The rows of A fall into a few groups, which share some directions, and each row is roughly a mix of its group's hidden directions.
A:
[[-0.46 -0.04 -2.10  2.29  4.72 -2.98  2.01  0.26  0.00 -3.63 -1.15]
 [ 3.28 -2.19  4.13 -1.03 -1.18  0.67  4.28 -0.64 -1.03 -1.91  0.84]
 [ 1.84  1.65  0.78 -0.13  5.91 -2.37 -1.19  0.35 -2.91 -0.72  1.33]
 [-0.91  0.05 -2.16 -1.48  0.00 -3.64  0.81  4.01  3.89  2.14  1.51]
 [ 0.79  2.82  2.09 -0.10  4.80 -2.08 -1.86 -2.41 -1.27 -2.10  2.01]
 [ 3.28 -1.01 -1.23  2.45  4.30  1.58  1.57 -1.10 -0.04 -0.48 -3.93]
 [-0.86  1.77 -2.23  4.04  0.90 -0.23 -3.40  1.00 -0.42 -1.39  4.34]
 [-1.86 -2.14  1.15 -1.76 -0.26  0.80  1.86  0.77  0.81  5.71 -3.03]
 [-3.54 -0.02  0.02 -4.41 -0.02  0.94  3.26 -2.21  2.73  0.48 -1.90]
 [-2.74 -0.52 -0.37 -0.84 -2.95 -4.09  1.31 -0.90  0.27 -1.43  4.57]
 [-3.29  0.47 -3.16 -0.36  1.47 -2.17  1.61  2.85  4.38  1.00  0.87]
 [ 1.58 -1.47  1.25  0.44  3.37 -3.69 -1.38  2.68  0.56  2.81 -3.30]
 [-0.48 -0.84  1.18 -0.55 -3.47 -5.31  1.22 -1.97 -0.85  0.79  3.18]
 [-1.25 -0.64  5.32  0.85 -2.01  0.98 -1.94 -0.49  1.39 -0.90  4.11]
 [ 1.44  0.33 -3.83 -3.73 -2.35 -1.94  1.62 -0.05  3.46 -0.90 -2.04]
 [ 2.61 -0.89  3.56  0.32  0.63 -3.34  4.74 -1.23 -1.37 -0.12  1.37]
 [ 2.08 -0.74  2.74  1.46  0.11  2.99 -0.85 -3.17 -4.21 -1.08 -2.56]
 [-0.73  0.11  2.43  3.46  0.50  0.20 -1.74  2.57 -2.20  1.25  4.99]
 [-3.28  1.38 -2.79  0.91  0.68 -2.37  1.59 -1.27  1.93  2.00  4.52]
 [-1.81 -0.43 -4.65  1.93  1.57 -0.06  2.41 -2.50  2.66  0.65  2.97]
 [-3.36  1.85 -4.48 -1.67 -0.53 -0.41  0.59 -0.50  4.04 -1.17  1.82]
 [ 3.16 -0.22 -2.29  1.48  1.83 -4.40 -2.18  3.14  1.38  0.20 -1.70]
 [-1.98  0.17  2.22  0.23 -4.70  2.25 -0.73 -2.95  2.96 -2.06  1.16]
 [ 1.74  0.13  1.62  0.72  0.35 -5.23 -2.15 -0.06 -2.81  0.35 -3.65]
 [ 4.75 -1.38 -0.22  0.15 -0.69 -0.36  1.12 -3.26  4.46 -0.93 -1.36]
 [-3.63 -1.11 -0.90  0.40 -1.07 -1.03  1.07  4.16 -1.40  4.64 -0.42]
 [-0.08  0.83 -2.32  2.45  1.48 -3.23 -3.07  3.60  1.49  1.12  3.01]
 [ 4.62 -3.79 -0.43  0.37  1.32  0.23  1.37  4.24 -0.90  1.02 -0.28]
 [-2.63  2.07  2.66 -2.76 -2.25  2.00  0.07  2.48  0.70  0.81  4.17]
 [ 4.56 -1.74 -0.10  0.45  0.54 -2.18  1.40 -2.24  4.45  1.48 -1.27]
 [ 2.03  0.80  0.86 -0.25 -1.33  2.55 -3.31 -0.42 -0.56  5.20 -2.71]
 [ 0.60  1.32  3.85 -1.36  0.07 -1.84 -2.69  3.28 -2.75 -1.52 -3.10]
 [-1.38 -0.61  0.29 -0.31  1.77 -0.33  3.53  1.55  0.43 -5.89  2.05]
 [ 0.33 -0.86  1.99 -0.54  1.11  0.78  5.50  0.30  0.63 -3.34  3.28]
 [-3.96  1.09 -4.01  1.40  2.52 -2.80  0.20  0.47  1.39 -2.21  1.86]
 [ 2.01 -1.31  1.96  0.93  4.46 -3.37  0.70  2.93 -1.24  2.27  1.48]
 [ 1.21  2.87  0.97 -0.39  5.10 -2.71 -2.43 -2.63 -0.76 -0.34  1.42]
 [-1.46 -2.63  2.16  1.77 -0.86 -2.87  3.22  2.74  1.87  3.52  0.33]
 [ 1.06  1.22  4.15 -0.96 -1.11 -4.32 -1.93  1.32 -2.93  1.38 -1.72]
 [ 0.94  1.76 -5.57 -0.52 -1.18 -0.30 -2.12 -2.41  1.81 -2.89 -1.01]
 [-2.01  0.20  3.46  1.83  5.21 -1.32  1.26  1.21 -0.10 -2.77  0.82]
 [-2.43 -1.62 -2.92  0.20  0.04 -0.06  2.39 -0.41  1.76 -5.03  2.88]
 [-1.65  1.12 -2.40 -0.45  1.17 -0.91  3.79  0.61  3.19 -4.75  0.28]
 [-0.09  0.48  1.61 -1.27  0.12 -1.80  4.49  2.48  1.63 -3.92  2.77]
 [-1.88  0.45 -3.66  4.67  2.82  1.61  0.50 -0.21  0.58 -2.54 -1.76]
 [-0.93 -2.75 -2.93 -0.03 -4.10 -0.87  0.98 -3.47  1.33 -0.51  3.17]
 [ 3.78 -1.49 -1.26  1.80 -4.49  1.40  2.57  2.57 -1.57  0.69 -0.23]
 [-0.52 -3.41  1.50  1.40 -0.32 -0.68  3.07  5.40 -1.39  1.50  0.52]
 [-0.88  1.49  1.56  0.08  4.18 -3.44 -4.43  0.03  0.48 -0.79  2.11]
 [-1.96 -2.67  1.42  1.36 -4.73  1.06  3.72  1.54  2.15 -0.50 -0.50]
 [-0.19 -0.65  1.16  2.18 -3.06  2.24 -0.79  1.77 -2.53  3.56  3.98]
 [-1.03  1.73 -0.59 -0.89 -0.86 -1.17 -3.61 -3.58  3.05  4.13  0.36]
 [ 0.06  1.56 -5.71 -1.76  0.27  0.28 -1.27 -0.97 -0.59  2.70 -3.34]
 [ 2.49 -1.36  2.52  0.62 -0.66 -5.33  2.74 -2.17 -1.90  0.28  0.26]
 [-1.30 -0.22 -0.10  0.41  1.55  1.03  1.97  4.28 -4.99 -2.69  0.05]
 [ 4.06  0.23 -1.69  4.24  0.93 -1.94 -2.62  2.30 -1.37 -1.92  0.05]
 [-2.15  0.56 -0.50 -0.07  2.41 -3.03 -1.19  2.26 -1.35  5.55  0.61]
 [ 2.35 -1.05  0.27 -1.27 -1.16  4.24 -4.63  1.41 -1.78 -0.62  2.24]
 [-2.85  0.59 -0.21 -3.19  0.13  2.45  2.58 -4.22  1.25 -2.00 -2.22]
 [ 0.61  0.26  4.79 -1.78  1.01 -2.08  2.68  1.59 -0.25 -3.12  2.88]
 [-0.01 -0.81  0.06  4.29  4.70 -1.96  0.46  3.31  0.21 -0.69 -1.72]
 [ 3.18  0.61 -3.26  3.67 -0.94 -1.34 -3.90  1.96 -0.89 -0.12  1.59]
 [ 0.64  0.98  0.75  0.79  3.99 -1.36  3.05  0.81 -2.95 -4.53 -0.32]
 [-1.82 -1.26 -0.25 -1.09 -4.28 -2.95  1.33 -1.86  0.49 -0.34  4.57]
 [ 3.39 -0.24 -0.06  1.94  4.60  2.62  1.57 -0.17 -0.08  0.28 -3.70]
 [ 2.06  0.41 -1.20 -4.32  0.22 -2.41 -1.05 -2.54  1.93 -1.23 -4.06]
 [ 1.44 -0.39 -5.41 -0.76  0.84 -0.33  2.04  1.31 -0.95  1.62 -4.16]
 [ 2.99 -2.40  3.46  1.72  1.34 -3.21  2.52  0.05  3.16  0.70  1.04]
 [-1.58  0.95  1.89  1.63  1.32 -2.41  4.96 -1.06  0.19 -4.02 -0.79]
 [ 1.95  1.13 -5.39 -1.36  2.20 -0.90 -0.20 -0.81 -0.58  2.18 -3.50]
 [-5.99  0.61  2.18  1.25 -0.84 -1.84  1.93  2.17 -1.08  1.47  1.13]
 [-1.14 -1.59 -1.64 -0.23 -2.38  2.84  0.06 -0.89 -0.30  5.53 -2.81]
 [ 0.51 -0.91  2.17  3.87  1.07  3.76  0.68 -1.61 -3.94 -1.46 -1.70]
 [ 0.27 -0.05  1.70  0.23  3.94 -0.55 -1.12  3.79 -4.42 -0.22  2.37]
 [ 0.35  1.14 -2.72  3.18  5.31 -2.16  1.36 -1.08  0.56  1.63 -1.36]
 [ 2.04 -2.07 -2.22  2.08  3.53  1.53  1.62 -0.80  0.36 -3.69 -3.19]
 [-0.97 -0.16 -2.68  0.14 -0.35  4.96  1.41 -1.50  2.98  2.26  2.93]
 [-2.07  1.36  1.67 -0.70  2.65 -0.66  2.86  3.06  0.13 -4.43  2.37]
 [-2.76 -0.48 -0.59 -2.30 -5.19  1.72 -1.61  0.02  1.17 -0.14  3.51]
 [-1.94 -0.52  0.21  0.32 -3.22  2.96  5.00  1.66  0.14  0.12  2.93]
 [ 3.74  0.04  0.07 -2.62 -4.44 -1.96 -1.85  1.37 -0.36  1.89  2.51]
 [-3.37  4.15 -2.28 -1.48  0.48 -0.17 -3.36 -3.15 -0.75  1.24 -0.35]]

Here is one row of each group, with its name. Which group are the others in?
[ 0.61  2.15 -0.60  0.56  4.14 -3.90  2.98 -2.55  0.36 -1.76 -1.76] | E
[ 3.41 -2.01 -1.28  2.18  3.35  1.40  1.53 -1.29 -0.18 -1.96 -4.08] | K
[ 0.46 -0.83 -1.04  3.27 -1.56 -0.50  1.01  5.18 -0.03  2.58  3.13] | M

[-4.42  1.21 -0.62 -0.79 -1.55  4.05 -0.29 -3.55 -0.20  0.56  2.41] | M
[-0.37  1.39 -4.66 -0.26 -1.67 -1.01 -4.61 -0.51  1.66  2.30  1.58] | M
[-0.44 -0.06  0.05 -3.43 -0.39 -3.80 -1.37  2.38  2.73  4.03  1.37] | M
[ 1.51  1.63  2.38 -0.25 -1.22 -1.52 -2.40 -0.36 -1.52  5.92 -1.36] | K
[ 2.18 -1.53  0.64  1.53  2.52 -4.15  4.46  0.44  1.87  0.87 -1.37] | E
[-4.23 -1.26  0.26  1.01 -1.24 -0.72  2.63  4.58 -1.90  2.36 -0.13] | E
[ 0.99  1.47 -4.81 -1.68  2.62 -0.34 -2.28  0.41 -2.19  3.06 -2.01] | E
[ 2.57  0.79  0.77 -3.92 -1.25 -2.55  2.54  0.01  1.54 -4.41  0.46] | M
[ 3.15 -0.71  1.32 -2.64  2.16 -4.37 -1.13  0.62  1.03  0.14 -3.74] | M
